Where one turn sends some rows of the set: a few examples, then the rows asked:
nepa: 436  75  180  -13  133  178  -54  170  -61  -92  -146  91  -209  -36  45  125  -18  -296  96  -164  106  -442  -75  278  -24  -40  -117  -22  103  71
Dar: -174  116  -110  86  -5  -116  285  164  -233  30  239  -40  207  -101  60  132  -173  -26  91  -202  -183  -68  50  -304  90  56  -5  -25  53  195
dozur: 139  269  -5  -60  24  -128  -167  90  21  -71  31  -166  204  170  -31  93  -61  56  31  12  157  66  -305  159  -334  68  18  329  -143  143
Fudop: 372  287  50  348  241  112  83  241  183  1  145  15  -124  -117  -89  -47  -84  -104  44  139  72  -192  83  88  -252  -149  33  -322  -78  112
sope: -117  -248  50  28  -62  106  67  -93  -249  10  186  128  77  -195  -7  219  233  71  -103  -253  27  141  -349  254  -26  -22  227  62  -230  87
Badib: -109  -133  12  51  -112  193  -77  240  -91  -158  91  274  75  -267  211  219  -192  270  -13  -302  -61  -72  131  223  8  -64  100  3  243  135
fazu: -133  103  -102  103  -17  -192  273  232  -253  96  197  -94  119  -66  120  104  -119  -154  127  -101  -153  -120  23  -263  60  111  -48  -45  31  -8
Vuza: 31  40  44  155  -226  -157  -157  62  -118  -154  -2  61  135  -5  233  136  -55  257  187  229  160  25  106  208  -289  250  -48  52  -103  -105
Lomu: 105  -210  2  -131  -194  202  33  -242  72  -216  21  -48  161  109  -171  322  -26  186  137  188  -130  -146  -107  158  14  -237  -8  -91  31  332
topar: -42  -2  290  240  -109  -55  -15  -108  -81  57  131  -249  161  34  -45  377  188  23  -163  -174  -29  2  -258  149  -354  -103  59  -77  2  147
Sagu: 102  340  -196  182  0  184  100  -44  256  102  -227  162  -76  226  -109  281  -3  -147  -46  188  -84  -137  -40  -23  -131  -167  58  -145  -159  147
lazo: 273  -100  167  47  56  449  -113  29  23  54  -58  148  -241  -46  -128  81  -43  235  161  -147  -87  -165  -183  457  -94  32  97  -16  53  64
gavo: 219  -201  14  44  -32  -97  6  -37  -106  7  432  -149  0  -105  82  -51  238  100  121  -68  -115  -29  57  -67  58  -166  183  -345  216  121
Vezi: -119  -23  204  343  -268  -16  108  107  10  62  -256  293  65  -37  64  72  49  15  4  282  -74  9  -14  353  43  -294  43  -148  -270  5
veguk: -106  210  105  313  123  -77  -75  278  -42  55  48  -106  62  114  -106  -109  258  131  -25  275  -173  -57  -41  98  47  -357  173  128  78  -162
peb: 83  -227  92  -27  -100  -82  120  -275  -53  108  -225  -199  -35  -76  83  93  -1  -152  -25  -151  169  -13  -70  217  -106  153  142  192  -5  -2
moza: 322  183  116  230  291  252  178  197  232  -24  93  56  -155  -140  -34  -80  -185  -69  54  110  128  -205  106  57  -196  -85  -61  -218  -69  139
dip: -56  -54  279  -5  85  364  261  3  24  -183  -135  70  -42  -168  91  -44  104  -209  -130  -115  164  120  -126  207  115  -316  19  -222  -102  184
Kab: -149  183  49  34  49  -13  -93  505  -291  -20  135  12  35  33  92  -162  128  -218  160  -57  -125  137  -7  17  69  -330  32  -137  -46  103
Puliv: 148  108  67  -76  -29  -13  -121  31  1  -77  152  -154  322  124  -43  84  -104  33  56  -25  230  1  -387  208  -370  -30  -23  234  -149  176
bipi: 105  -113  -37  147  260  130  207  -224  -217  -181  39  117  -104  -99  -83  88  33  172  181  -72  -255  -45  46  77  361  -107  109  -261  -87  256
Nineg: 114  -2  -142  70  181  -48  165  170  -91  -269  90  -160  -147  -167  241  210  94  304  71  -94  -151  -70  171  -220  124  -132  14  30  -171  280
nizi: 311  242  -225  2  253  169  -58  87  92  22  -165  75  -93  -126  -170  72  128  173  -9  -322  155  -130  80  193  -45  -243  187  23  126  217
ledu: -85  124  9  53  -207  241  -45  318  -216  -97  -285  465  -38  107  -83  247  9  86  92  24  -14  88  -71  -60  58  -117  88  -70  70  -118
pubar: 129  296  200  193  -240  -199  -107  30  -282  -153  -77  183  -110  -175  -68  -51  99  -94  -10  305  9  -38  -64  5  -35  133  116  36  130  -128
finos: 124  251  -353  300  -164  106  100  131  45  -199  -196  76  -108  78  148  19  139  -54  114  129  -149  -189  -161  -25  -127  -69  349  233  -90  -46
kadub: 74  124  -36  135  -231  256  -75  90  -157  -258  100  144  21  281  233  137  94  80  190  343  -211  244  13  250  48  -199  174  18  -33  188

kadub moves to -> ledu
dozur moves to -> fazu
Vuza moves to -> Kab
And these:
nizi moves to -> peb
Badib moves to -> dip
pubar moves to -> veguk
Nineg moves to -> nepa
lazo moves to -> sope
moza moves to -> Puliv

Where one turn sends some rows of the set: a few examples, then the rows asked:
dafi: -37  151  -25  419  -60  -44  12  91  -163  -255  -131  -208  -165  -89  -548  -294  -197  -83  -104  296  -162  -161  -92  -74  -120  9  37  43  207  65  4  182  46  376  -30  107  -18  15  -119  95  32  180  -97  -58  -279  -10  244  -114  -55  -16  64  128  16  384  -178  -35  109  -102  52  49  27  128  -89  11  -59  27
fikog: -128  174  -32  -281  670  -86  80  97  106  -27  -69  -38  -114  -152  51  -386  56  -19  -152  -93  -159  -16  -546  -197  170  162  -17  46  206  127  53  297  -165  301  64  -113  -119  32  47  107  143  237  -40  -23  427  76  -201  -38  102  216  104  -127  -169  -128  183  -87  292  105  -149  219  176  -45  -121  -68  67  -32
dugo: 176  180  -149  237  439  -10  103  130  -19  -149  -195  -83  -101  -77  -51  -100  225  -69  -187  -288  18  25  136  -69  121  109  19  45  193  29  39  -445  -73  -90  -57  57  81  423  -96  48  126  -24  -140  -62  -28  22  542  -224  172  -81  41  -247  -49  -240  27  20  148  30  -21  -101  179  43  -82  -74  8  -48
sidoz: -15  137  -327  -70  61  -36  -36  92  263  -61  -259  -74  -183  -10  -310  -203  240  -48  -116  -171  35  -342  -424  342  108  169  -18  -26  111  -156  162  207  -131  -72  -46  38  12  54  9  148  -306  109  -49  -114  386  46  -573  -116  -74  106  248  26  -69  138  -106  -45  42  125  -94  45  194  89  -194  -42  -37  -246
Ledag: 469  39  -129  61  -88  -66  115  62  -30  -440  -141  -96  -57  136  -111  -36  101  -141  -205  16  30  -155  -686  -117  96  179  -257  102  31  1  69  -210  -131  78  70  -108  638  225  49  92  110  76  -262  74  5  -30  -539  -182  114  241  181  -116  -260  42  -299  -65  201  95  81  -22  -13  30  -179  -115  45  -126
tida: 32  149  -151  137  488  -62  -7  309  342  -141  -286  -167  -256  69  -138  -164  210  -4  -156  152  196  45  -677  1  226  56  -324  158  106  20  -205  4  -14  67  64  -120  142  -22  -118  -93  3  204  -103  -53  157  257  287  -309  -117  179  285  27  -320  -428  -334  143  33  -78  -13  -340  -138  -54  -20  4  255  -37
gis: -110  87  -324  -54  82  -11  5  43  109  -56  -226  -127  -248  -35  -219  -255  65  -70  -113  -113  -56  -212  -348  355  59  174  -27  -56  226  -126  144  231  1  -158  -33  120  169  10  -48  134  -276  66  -62  -71  291  -1  -661  -115  -9  102  243  72  39  87  52  -43  41  35  -109  56  217  122  -135  27  -68  -139
Deger: -32  156  -82  412  7  -73  18  71  -80  -328  -159  -197  -189  -60  -653  -263  -139  -102  -147  334  -103  -181  -135  21  -114  28  -43  63  86  78  -64  184  -10  351  -12  111  -86  17  -92  110  74  173  -104  -60  -187  43  269  -179  -125  74  43  59  -100  430  -230  -19  91  -64  39  52  -42  91  -97  56  47  -10
Nuv: -96  99  -374  -52  138  -45  3  41  213  -94  -277  -161  -239  6  -306  -251  160  -62  -152  -114  26  -259  -386  400  79  183  -65  -11  120  -109  64  248  -54  -173  -6  119  104  4  -26  127  -274  81  -41  -81  384  60  -599  -147  -87  177  271  44  -67  154  -14  -42  52  96  -116  49  151  92  -133  33  27  -184
vibi: 125  155  -183  234  459  -41  138  109  -91  -183  -185  -156  -109  -84  -48  -141  181  -65  -176  -265  -28  88  159  -11  104  63  2  34  181  35  8  -399  -9  -180  -79  113  132  383  -109  30  160  -43  -121  -52  -51  18  532  -248  180  -58  58  -227  -45  -262  98  35  169  -42  -15  -91  192  16  -48  -1  12  24
Nuzef: 156  174  -232  212  488  -43  90  142  0  -202  -205  -125  -76  -70  -126  -85  256  -63  -178  -262  45  17  119  27  128  110  -35  60  122  22  -9  -445  -104  -146  -75  53  54  427  -62  43  138  -21  -147  -57  28  81  572  -267  157  -19  50  -280  -125  -240  -1  48  146  52  0  -69  132  -35  -73  -69  65  -37
fen: -9  63  -301  -220  178  -34  32  197  57  -221  -67  -88  -106  27  156  -48  64  -136  -128  193  -158  68  78  240  39  78  61  -7  133  21  137  172  -129  245  120  12  -209  -152  -40  121  7  110  -123  -23  -481  -27  347  -219  -149  -98  245  -44  -113  -323  -253  18  243  56  35  326  259  73  -127  -70  -40  -117
zufe: 437  29  -133  56  -100  -70  102  56  -48  -405  -107  -139  -62  120  -67  -58  78  -127  -191  2  20  -128  -675  -146  86  170  -236  108  61  4  88  -201  -116  63  44  -92  664  203  12  84  91  100  -259  57  3  -57  -562  -189  109  202  182  -113  -226  53  -253  -59  197  49  106  -22  19  47  -165  -131  6  -102
luzi: 218  67  -390  232  0  -91  40  -24  -38  -282  -259  -64  -164  139  403  -183  128  -79  -155  26  232  60  -548  -48  -151  84  11  44  120  69  35  49  -122  60  -48  -158  635  1  -134  148  435  184  -126  24  358  164  366  -230  -19  183  252  -17  -107  148  222  -59  110  -9  37  -138  176  70  -184  -41  34  -75
mikas: -46  117  -268  -45  28  -26  2  94  183  6  -209  -69  -164  -42  -203  -225  151  -45  -113  -151  -29  -290  -392  259  68  206  -22  -15  208  -146  231  180  -51  -79  -71  38  95  22  -49  159  -357  82  -25  -111  314  45  -661  -46  17  38  250  43  67  76  -54  -117  35  70  -86  21  233  107  -192  -45  -133  -223
Vidu: 1  172  -36  443  -53  -76  3  137  1  -307  -167  -125  -131  -25  -669  -192  -23  -85  -121  270  -77  -292  -143  -27  -86  59  13  76  87  50  -1  132  -111  443  -23  12  -174  59  -98  155  41  169  -102  -64  -179  56  319  -133  -116  4  56  13  -102  426  -321  -28  91  13  93  58  -55  54  -125  -24  -4  -86
vap: 19  146  6  422  -126  -55  29  168  -82  -226  -111  -124  -116  -70  -544  -219  -102  -77  -140  251  -126  -276  -137  -121  -91  50  69  32  161  55  60  114  -32  469  -69  38  -105  63  -116  165  1  158  -101  -76  -229  7  254  -47  -7  -94  44  70  -11  368  -271  -62  72  -16  100  50  2  118  -152  -44  -117  -64
vizes: 133  125  2  145  321  -43  38  425  394  16  -220  -34  -149  43  39  -117  257  5  -135  58  173  -90  -724  -212  262  121  -188  164  173  -31  -1  -114  -76  277  -33  -196  47  -1  -165  -9  -87  265  -60  -96  88  222  264  -97  21  -24  259  27  -178  -512  -420  28  36  -3  41  -346  -62  25  -146  -141  39  -159
nadel: 41  89  -313  -237  179  -54  18  205  121  -233  -72  -65  -71  17  113  -26  132  -105  -129  197  -86  40  25  279  52  118  42  26  83  25  102  166  -207  243  136  -1  -264  -135  -24  89  26  108  -147  -15  -445  -34  398  -230  -198  -53  244  -68  -202  -306  -312  21  234  110  57  336  201  38  -143  -77  -2  -149
bet: 454  15  -159  60  -81  -85  121  31  -68  -473  -147  -132  -68  139  -138  -54  106  -154  -215  32  17  -128  -685  -77  81  187  -260  121  36  3  53  -160  -122  31  89  -78  658  216  8  99  116  71  -260  92  -12  -33  -550  -212  78  250  193  -112  -277  72  -264  -48  218  54  96  -21  -10  30  -152  -94  86  -71
viv: 321  122  -139  260  114  -48  43  267  -81  1  -83  -57  -19  -122  87  -217  6  -79  -158  236  -13  -210  279  -99  5  104  -199  -45  31  -68  -70  -113  -76  794  -92  -78  195  -11  -184  94  -93  6  -51  -127  -192  -60  -232  -240  -11  300  276  123  -135  98  -71  -6  69  29  -32  -353  235  36  -164  -106  117  -87
pofas: 342  166  -169  241  187  -60  54  274  15  -59  -127  -61  -5  -74  -29  -206  124  -98  -186  237  60  -268  269  -17  26  82  -238  -4  -94  -43  -133  -88  -131  803  -82  -85  139  42  -203  103  -60  -16  -78  -125  -86  -13  -170  -305  -104  391  289  73  -231  160  -141  26  75  80  -37  -335  180  -45  -174  -101  206  -122
Sufet: -21  58  -117  186  432  -81  24  229  114  -93  -229  -232  -338  13  51  -285  -42  -20  -124  198  53  184  -634  -54  159  14  -279  106  283  41  -153  65  187  -36  74  -23  376  -105  -170  -154  29  171  -100  -30  0  155  120  -256  -25  110  295  143  -105  -481  -105  130  40  -279  -41  -278  -30  59  18  104  133  122
fegiv: 269  171  -254  253  242  -72  50  195  -59  -134  -132  -131  -70  -98  -45  -259  38  -103  -192  299  16  -144  310  51  10  49  -269  -8  -93  -18  -198  -23  -70  696  -2  -26  232  -11  -154  67  1  -23  -71  -86  -119  -41  -195  -379  -159  482  294  113  -246  192  -83  77  78  -5  -75  -304  149  -32  -106  -3  281  -49
Nogi: -166  166  -59  -306  681  -83  74  80  109  -37  -90  -61  -111  -138  45  -383  43  -4  -152  -60  -142  -13  -543  -190  145  120  -13  72  199  131  63  294  -140  265  51  -76  -115  46  48  117  122  230  -66  -39  409  69  -187  -17  111  253  92  -128  -151  -135  177  -98  318  101  -141  204  196  -31  -102  -68  51  5
lik: 47  62  44  191  289  -42  58  377  155  60  -135  -127  -236  -5  226  -192  12  -7  -97  88  -13  78  -638  -272  181  66  -136  79  379  -32  68  -50  109  165  -43  -116  292  -95  -186  -75  -119  231  -67  -52  -47  146  99  -61  136  -113  255  115  40  -556  -210  43  27  -196  -2  -321  42  126  -76  -65  -95  17
desan: -157  179  -72  -322  688  -94  81  98  109  -32  -80  -62  -103  -123  50  -394  55  -12  -162  -89  -158  -16  -547  -202  161  135  -18  79  171  149  46  285  -125  270  39  -99  -104  42  52  101  133  234  -77  -39  426  69  -159  -32  79  268  95  -100  -175  -111  163  -51  300  104  -153  209  198  -44  -118  -51  73  -24
redip: 131  164  -225  216  520  -45  109  78  -40  -233  -211  -155  -140  -45  -122  -126  187  -94  -187  -244  17  83  159  28  109  94  -47  43  156  56  -40  -394  -35  -199  -45  104  105  387  -75  9  193  -46  -142  -18  15  36  563  -298  140  -7  44  -223  -88  -214  90  64  178  -15  -8  -56  154  -20  -68  -25  78  22
nofot: -142  200  -40  -318  703  -106  87  96  149  -23  -89  -34  -111  -125  43  -398  64  -8  -151  -69  -141  -42  -557  -200  178  162  -9  70  180  138  45  318  -185  287  70  -78  -121  44  50  95  136  222  -78  -26  440  86  -165  -25  106  240  101  -117  -177  -124  174  -72  295  94  -135  212  184  -58  -135  -84  67  -34
mubit: 266  104  -182  258  199  -72  78  211  -155  -81  -108  -107  -88  -121  86  -260  -64  -92  -174  295  -27  -107  329  -17  -13  59  -234  -44  -7  -5  -142  -49  -1  692  -39  0  283  -21  -192  60  -14  -29  -87  -89  -181  -94  -253  -296  -68  361  285  145  -115  158  -8  31  76  -47  -65  -335  217  33  -136  -34  175  -29
kopa: 230  47  -355  264  -47  -74  21  25  -16  -228  -225  -28  -122  128  481  -144  142  -43  -154  -16  198  8  -542  -118  -169  101  37  14  148  61  121  17  -117  123  -93  -215  618  66  -162  186  392  230  -118  19  333  147  374  -155  65  117  264  14  -78  149  197  -65  112  30  45  -158  171  76  -188  -70  -29  -98
Fula: -2  81  -362  -224  239  -28  42  156  13  -265  -63  -130  -149  -3  163  -106  42  -114  -135  264  -143  140  73  291  8  77  -8  -1  129  32  69  218  -84  165  168  43  -213  -148  -35  68  47  97  -169  3  -458  -23  347  -261  -216  -22  247  -2  -152  -270  -262  67  243  29  12  347  229  58  -78  -4  49  -57
Loz: 437  14  -145  49  -71  -58  100  25  -87  -446  -123  -124  -115  123  -102  -82  68  -151  -185  47  -11  -105  -702  -98  82  214  -228  99  61  20  84  -183  -83  4  64  -89  689  214  13  64  114  85  -266  52  -16  -72  -556  -210  129  258  184  -105  -222  59  -265  -61  214  36  91  19  2  49  -159  -94  28  -78
Fura: 30  93  -386  -227  250  -56  2  175  84  -277  -120  -80  -109  42  76  -46  103  -133  -143  237  -88  98  37  326  -2  75  2  20  68  22  30  213  -155  196  159  63  -226  -156  -6  86  38  99  -149  -21  -417  -24  420  -287  -258  15  247  -35  -209  -257  -303  56  249  82  16  350  196  23  -127  -30  44  -84
reni: 243  85  -396  237  -34  -93  20  4  43  -290  -305  -38  -156  140  359  -135  191  -47  -165  -20  275  -27  -568  -49  -146  92  21  59  50  64  55  33  -170  96  -52  -198  570  69  -148  162  432  220  -121  6  404  221  438  -236  -37  195  253  -54  -171  206  158  -51  101  70  56  -146  103  48  -192  -61  71  -120
lugir: 271  91  -337  247  -85  -82  0  39  66  -266  -232  4  -104  136  409  -97  243  -55  -157  -23  286  -49  -549  -95  -142  119  33  31  72  63  125  -18  -204  170  -82  -242  531  71  -134  176  384  230  -120  -5  364  226  418  -164  5  130  265  -81  -131  157  127  -66  56  103  52  -170  147  63  -229  -95  5  -122

Nogi moves to -> desan
Nuzef moves to -> dugo
And these:
mikas moves to -> gis
mubit moves to -> fegiv
lik moves to -> Sufet
lugir moves to -> kopa
Vidu moves to -> vap

